One turn moves every row onto another: examples first, then more rows asked
pali: [-2.89 -4.19  2.93  0.07 -0.19  0.02  0.81 -0.08  2.04  0.27 -0.91  1.07]
mel: [ 0.15  1.44  0.22 -2.71 -1.60 -0.79  1.14  1.21 -0.28  0.42 -0.38  2.80]
pone: [-0.55 -4.05  3.22 -0.13 -0.66 -0.06  2.80 -1.35  2.02 -0.68  1.07  1.20]
tol: [-1.90 -2.72  3.95 -0.55 -0.83  0.85  1.71 -1.18  1.73 -0.63  1.20  1.64]
liva: [-0.81 -3.24  1.59  1.28 -0.11  0.01  2.03 -1.79  2.69 -1.40 -3.61  1.49]
dav: [-1.34 -0.88  3.18  0.27 -0.94  1.43  1.58 -2.45  2.04 -1.92 -1.38  2.19]
Ledes: [-2.46 -2.22 -2.21  0.21  0.21  0.62 -1.96  0.18  0.81 -2.48  2.32  2.22]
difi: [ 2.53 -1.23 -1.49 -1.13 -0.67 -3.40  2.57  0.27  0.50 -0.59  1.52  1.30]
gufo: [-0.82  0.07 -0.02 -1.79 -1.00 -0.29  0.32  1.69  0.96  2.04 -2.84  2.27]
relos: [-0.37  0.22  0.07 -2.89 -1.43 -1.33  0.75  2.19 -0.53  1.30  0.06  2.29]
bor: [ 2.94 -3.64 -1.98  1.79  0.58  0.25  0.20 -0.55  2.39 -0.44  0.36 -0.43]
meda: [ 0.25 -2.08  2.78  0.59 -0.83  0.74  3.00 -2.79  2.30 -2.11 -1.02  1.90]
lev: [ 2.83 -0.14 -2.20 -0.53 -0.59 -3.05  2.43 -0.41  0.67 -1.41 -0.31  1.72]
tuge: [-0.83 -0.53  0.92 -2.67 -1.30 -0.46  0.59  2.02  0.76  2.54 -0.60  2.00]
vigu: [ 3.55 -2.84 -1.62  1.54  0.19  0.54  0.58 -1.18  2.38 -1.11  1.17 -0.15]
vepum: [ 3.43 -2.35 -1.93  1.62 -0.04  0.66  0.42 -1.25  2.12 -1.24  1.19  0.10]
bazap: [ 3.13 -3.48 -1.72  1.28  0.19  0.49  0.27 -0.71  2.03 -0.63  1.92 -0.31]
pog: [-0.83  0.09 -0.55 -2.30 -0.98 -1.41  0.25  2.38 -0.14  1.38 -1.78  2.29]
Zumu: [-3.39 -1.62  0.76 -1.15 -1.24  0.61 -0.88 -1.05 -0.18 -2.11  1.50  3.56]
manop: [-0.27  1.49 -0.66 -2.07 -1.22 -0.88  0.59  1.29 -0.16  0.48 -2.28  2.76]
kib: [ 1.71 -2.34 -2.20 -0.91 -0.17 -3.88  1.94  1.15  0.70  0.15  0.22  0.92]
Guv: [-2.45 -2.38  2.01  0.93 -0.28  0.54  0.77 -1.13  2.28 -0.89 -3.49  1.63]
fopi: [-4.14 -2.18 -0.41 -0.37 -0.49  0.25 -1.50 -0.54  0.13 -1.82 -1.16  3.15]
vatum: [-1.53 -5.19  2.05  0.55 -0.06 -0.62  2.04 -0.44  2.35  0.11 -1.60  0.74]
gulo: [-2.06 -1.41 -2.05  0.40  0.16  0.87 -1.75 -0.25  0.99 -3.01  2.47  2.36]
zepiv: [-2.53 -2.01 -2.61  0.55  0.27  0.60 -2.03  0.09  1.12 -2.73  1.39  2.12]
pubi: [ 1.96 -1.36 -2.97 -0.17 -0.13 -3.57  1.84  0.42  0.88 -0.73 -1.65  1.21]
Zelod: [-3.31 -0.92  0.05 -0.66 -0.99  0.90 -1.12 -1.58  0.06 -2.75 -0.39  3.58]
Zuv: [-4.19 -2.95  0.31 -1.09 -0.68  0.16 -1.43 -0.03  0.02 -1.25  0.73  3.07]
gigas: [ 3.13 -3.68 -1.57  1.34  0.40  0.17  0.48 -0.79  2.19 -0.58  1.47 -0.40]
Mim: [ 3.02 -2.86 -2.57  2.01  0.33  0.45 -0.07 -0.95  2.26 -0.95 -0.10 -0.13]
lolun: [ 2.74 -3.88 -2.27  1.70  0.48  0.13 -0.03 -0.23  2.14 -0.31  0.85 -0.45]
sis: [ 3.39 -2.97 -2.06  1.93  0.32  0.49  0.29 -1.23  2.35 -1.12  0.10 -0.29]
Rogez: [-2.00 -1.32 -2.55  0.56  0.40  0.88 -1.91 -0.42  0.96 -3.12  1.36  2.48]
mopi: [ 0.14  1.12  1.39 -2.69 -1.80  0.26  1.33  0.90  0.59  1.56  0.17  2.55]
div: [ 0.06  1.59  0.52 -1.82 -1.58  0.33  0.96  0.48  0.87  1.04 -2.38  2.88]

Zumu turns into Zelod
gufo turns into tuge
pog turns into relos
Now these:
dav turns into Guv
bazap turns into vepum
pone turns into meda
bor turns into gigas
Rogez turns into zepiv
pubi turns into kib

One turn moves every row onto another: examples first, then more rows asked
rup: [ 2.89 -0.34  0.48 -1.32 -0.51  4.33  0.04 -4.83 -0.57  2.62 -2.73 -1.26
 -3.71 -3.42 -1.83 -2.69 -1.00  2.17 -0.95  1.74  1.18 -1.93  1.92  0.54
  2.13  2.27  1.10  1.39 -1.01  3.36 -1.73 -1.50 -0.80  4.64  2.56]
Veme: [-1.55 -3.80  1.05 -2.36 -1.94  2.36  2.55 -5.17 -2.00  1.56 -6.62 -1.33
  1.20 -2.60 -1.33 -2.91 -0.74 -0.02  2.84  2.23 -0.59 -4.40  1.11  2.82
  0.31  0.99  0.69 -0.36 -5.62  2.13 -1.97 -4.83  0.42  4.04  0.29]
gunus: [-0.16 -3.04  1.52 -2.18 -4.27  0.05  1.98 -0.23 -2.02  1.19 -4.21  0.16
  2.32 -3.75 -1.32 -3.78 -2.02  2.24  1.85  2.59 -1.04 -3.63  0.59  1.75
 -1.89  2.55 -0.98 -1.98 -4.52  2.05 -2.45 -1.60  2.06  1.93  0.46]
talu: [-1.40 -3.97  0.50 -1.77 -2.26  2.31  1.82 -5.58 -1.87  1.55 -7.17 -1.65
  0.56 -3.11 -0.82 -3.45 -0.67  0.15  2.97  1.60 -0.79 -3.68  1.56  3.65
 -0.29  0.30  0.54 -1.02 -5.41  2.64 -2.01 -4.05  0.40  4.28  0.83]
mukip: [-0.53 -4.97  1.97 -0.01 -4.08  2.76 -1.34 -3.45 -1.82  4.10 -1.73 -0.21
  1.67 -5.32 -0.14  1.70 -0.75  1.15  1.48  1.97 -4.46 -4.11  2.53  2.09
 -0.80  0.61  2.75  1.43 -0.77  1.98 -0.30  0.70 -0.26  4.07  4.38]
Lanad: [ 0.65 -1.39  2.86  2.06 -5.76  3.01  0.89 -3.17 -0.80  3.65 -0.80  1.56
 -1.39 -1.24 -4.39  0.56 -0.17  3.16 -0.39  1.58 -4.06 -3.67  0.36  1.87
 -0.70 -0.91 -2.15 -2.22 -2.18  1.27 -2.85 -0.47  0.49  3.96  1.78]
femat: [ 1.46 -2.79 -0.32  0.33 -1.03  1.93  0.76 -1.00 -0.56  2.63 -3.07 -1.17
  1.56 -6.76 -3.51 -1.00 -0.48  3.48 -0.75  2.83 -2.72 -1.57  0.92  1.12
 -2.08  1.04  3.73  0.32 -2.70  1.98 -0.54 -2.89 -1.67  1.42  2.74]
tola: [ 0.77 -3.41  4.66  1.18  0.36  1.41  0.95 -6.18  0.84  2.85 -4.15 -0.87
  3.21 -3.69 -1.22  1.80 -2.12  1.62  0.52 -1.02 -0.73 -3.39 -1.25 -0.21
  0.51 -0.63  0.08 -1.26 -2.59  0.37  2.35 -2.03  2.61  4.47  2.87]
niza: [-0.66 -6.61  1.95 -0.13 -2.96  1.34  0.46 -5.67 -0.02  5.83 -3.15  1.06
 -0.05 -1.97 -2.31 -2.80  1.04  1.20 -3.80  3.30 -0.58 -4.09  1.21 -0.35
 -0.95 -1.15  0.61  2.27 -2.14  0.89 -2.76 -0.38  1.23  4.74  1.57]
sok: [ 1.72 -1.41 -0.06 -1.42 -4.05  0.57  1.41 -3.91  1.53  0.90 -2.96 -2.08
 -1.27 -3.41 -1.92  2.67 -0.42  3.55 -1.31  1.27 -0.95 -3.70 -0.53  0.32
  2.51 -0.92 -1.47 -1.51  0.40  1.64 -0.82  0.10  0.76  3.38  0.52]
bimil: [ 2.94 -2.22  1.64 -0.83 -2.90  4.98  1.46 -3.27 -3.24  1.01 -2.51 -2.17
 -1.26 -2.07 -1.33 -0.30 -3.20  0.72  1.27  0.17  1.75 -1.50  0.80  0.77
 -1.79  2.71  1.37  0.90  0.61  3.27 -0.75 -3.39  2.63  5.34  3.33]
dumoz: [-0.54 -5.27  1.65  0.19 -2.27 -0.29  0.42 -5.18 -0.35  4.56 -3.30 -0.08
  0.73 -1.10 -3.40 -2.40  1.35  0.94 -2.56  4.19  0.24 -4.75  2.70 -0.27
 -1.45 -0.96 -0.22  2.82 -2.97 -0.10 -2.57 -0.22  0.50  4.12 -0.28]
Pago: [ 2.69 -1.97  2.53 -1.37 -3.10  5.29  1.41 -3.69 -3.07  1.06 -1.32 -2.02
 -0.48 -1.74 -1.86  0.27 -2.66  1.15  0.98 -0.11  2.47 -1.68  0.64  1.03
 -1.77  2.51  2.11  0.73 -0.01  3.04 -0.94 -3.04  2.19  5.49  2.72]
mevoz: [ 2.26 -2.46  2.07  2.80 -5.76  2.24  1.29 -3.26 -1.08  3.20 -0.77 -0.54
 -1.01 -0.53 -3.31  1.72 -2.20  3.32 -0.68  1.00 -3.49 -2.21  0.04  2.16
 -1.00 -1.41 -2.45 -2.33 -1.31  0.74 -1.93 -0.89  0.34  3.08  1.55]
fipa: [ 1.19 -2.88  3.02  0.89 -0.43  0.32  2.42 -5.48  0.20  3.08 -2.43 -0.77
  2.71 -0.94 -3.59 -2.02 -1.76 -0.21  0.79  0.13 -0.54 -3.00  0.60  0.13
  0.10  3.02 -4.82 -0.44 -2.28  1.92  2.51 -1.39  0.00  3.99  2.91]
kam: [ 1.39 -2.46  4.33  1.30 -1.98 -1.28  1.51 -4.32  0.23  4.32 -5.36 -1.81
  0.54 -2.54  0.43 -1.26 -0.37  3.85 -0.46  0.59 -0.03 -4.85  0.83 -1.23
 -2.09  1.22  0.62  1.90 -4.58 -0.85 -3.05  0.78  0.96  2.47  1.54]
Pabu: [ 0.02 -4.56  1.69 -0.97 -3.57  3.06  0.19 -3.45 -0.93  3.11 -3.13 -1.46
  0.79 -5.18 -0.38  1.76 -0.43  1.69  1.69  2.58 -4.62 -4.26  3.01  1.92
 -1.08  0.53  3.00  3.10 -0.41  1.40 -0.82 -2.11 -0.91  3.84  5.38]
Kas: [ 1.88 -2.66  3.14  0.86 -0.37  0.60  1.87 -5.85  0.19  2.73 -2.15 -1.15
  3.16 -0.81 -3.56 -2.14 -2.24  0.27  0.84 -0.49  0.25 -2.91  1.34  0.98
  0.02  1.90 -4.40 -0.98 -2.44  1.89  2.61 -1.25 -0.26  4.01  2.42]

rup turns into tola
femat turns into sok
talu turns into Pago
Now these:
bimil turns into Kas
Pabu turns into mevoz
mukip turns into Lanad

